(in the rows, 128 means zero)
One turn or mirror swaps these rows in pairs. Which row does each one swap with?
Q_629: [178 113  91  94 112 124 141 136 125 126 158 146 112 133 113 136 139  93]
Q_398: [172 141 115 137 110 133 129 146 114 125 124  90 128 129 142 137 144 109]
Q_354: [174 122 133 117 119 124 139 149 109  98 147 124 125 139 120 165 136 159]
Q_542: [186 120  94 119 116 158 138 162 127 125 165 147 135 125 119 138 154 139]
Q_319: [156 110 108 114 136 110 144 171 127  78 148 131 154 127 119 153 153 115]
Q_923: [156 112 119 101 113 160 133 160  99  99 144 103 126 103 115 140 165 108]
Q_809: [181 113 106  86 122 142 160 161 107  85 151 104 145 104 110 140 144 121]
Q_348: [186 107 107  83 107 133 114 173 127 104 132 107 144 120 108 147 130 124]
Q_372: [163 114  90 143 132 154 151 141 110 106 157 125 163 144 134 162 135 126]
Q_38: [178 119  92 103 110 145 119 170 104 123 143 101 121 104 109 157 144 133]
Q_780: [171 103  96  98 120 110 150 132 123 129 148 139 124 132 132 136 132  93]
Q_42: [149  98  96  94 106 129 146 128 123  99 160 107 138 130 124 182 163 118]
Q_158: [152 112  94 116 130 139 153 146 123  71 164 111 162 121 126 145 149 122]
Q_217: [183 108 106  99 116 146 108 156 111 107 154 101 167 158 119 158 151 126]
Q_957: [161 109 103 106 127 148 124 154 103 117 157 112 147 150 110 185 152 138]
Q_954: [154 117  91 141 136 149 151 138 117 105 153 120 159 152 140 165 141 125]
Q_250: [172  96  95  93 106 130 145 133 119 122 158 141 109 134 125 137 132 100]
Q_817: [182 110 107 117 126 139 149 171  98 126 150 113 140 146  95 142 159 148]
Q_80: [172 135 123 141 110 140 126 150 110 116 126  89 116 131 136 129 138 117]
Q_785: [165 131  74 114 117 130 113 134 110 113 140 123 163 128 109 146 129 120]
Q_799: [170 123 131 136 116 142 140 151 112 123 128  86 120 129 137 129 133 118]
Q_238: [163  99 100 100 114 129 142 131  84  84 172 119 148 143 109 123 144 113]
Q_163: [164 144 127 126 124 118 142 141 130 110 162 108 145 132 103 160 163 101]
Q_963: [184 107 103 107 108 135 144 126 111  80 132 117 162 168 114 145 145 121]
Q_241: [145 102  99 100 109 126 141 132 121 101 156  95 138 123 119 183 162 119]
Q_677: [170 111 132 143 103 136 122 151 110 119 130  94 124 130 139 131 136 107]
Q_693: [173 124 126 139 112 144 126 155 112 110 127  89 118 132 142 131 147 113]
Q_151: [182 117  94 108 111 118 130 141 104  85 129 144 126 126 107 167 157 133]
Q_537: [178 106  85  93 108 128 142 143 128 125 156 149 116 135 123 137 141  96]
Q_225: [176 121  87 100 117 121 146 131 129 135 147 141 122 130 121 141 144  88]
Q_51: [145 106  92  96 113 126 139 130 119 100 158  95 139 129 130 185 157 115]
Q_852: [175 120 110 117 123 162 165 158 129 112 156 125 141 129 102 120 158 105]
Q_275: [164 113  95 149 133 153 146 142 104 100 154 120 158 148 142 163 141 126]
Q_301: [181 102 122 127 137 131 138 178 122 111 154 117 149 137 101 122 156 107]
Q_14: [177  98  91  92 112 125 149 139 125 136 158 135 117 127 116 134 130 100]
Q_255: [188 128 115 130 101 139 141 143  91  86 163 110 148 154 120 143 168 108]
Q_177: [169 117 129 145 113 142 134 145 113 117 137  97 109 132 144 133 138 124]
Q_843: [169 124 128 131 110 128 134 145 110 128 126  91 128 141 146 137 133 116]
Q_412: [179  96 104 104 110 120 136 136 132 126 149 148 118 129 123 136 132  96]
Q_543: [177 110 104 121 124  92 139 158  96  88 154 116 132 139 122 174 149 119]

Swapped with Q_42: Q_275
Swapped with Q_809: Q_817
Swapped with Q_957: Q_158
Swapped with Q_255: Q_151

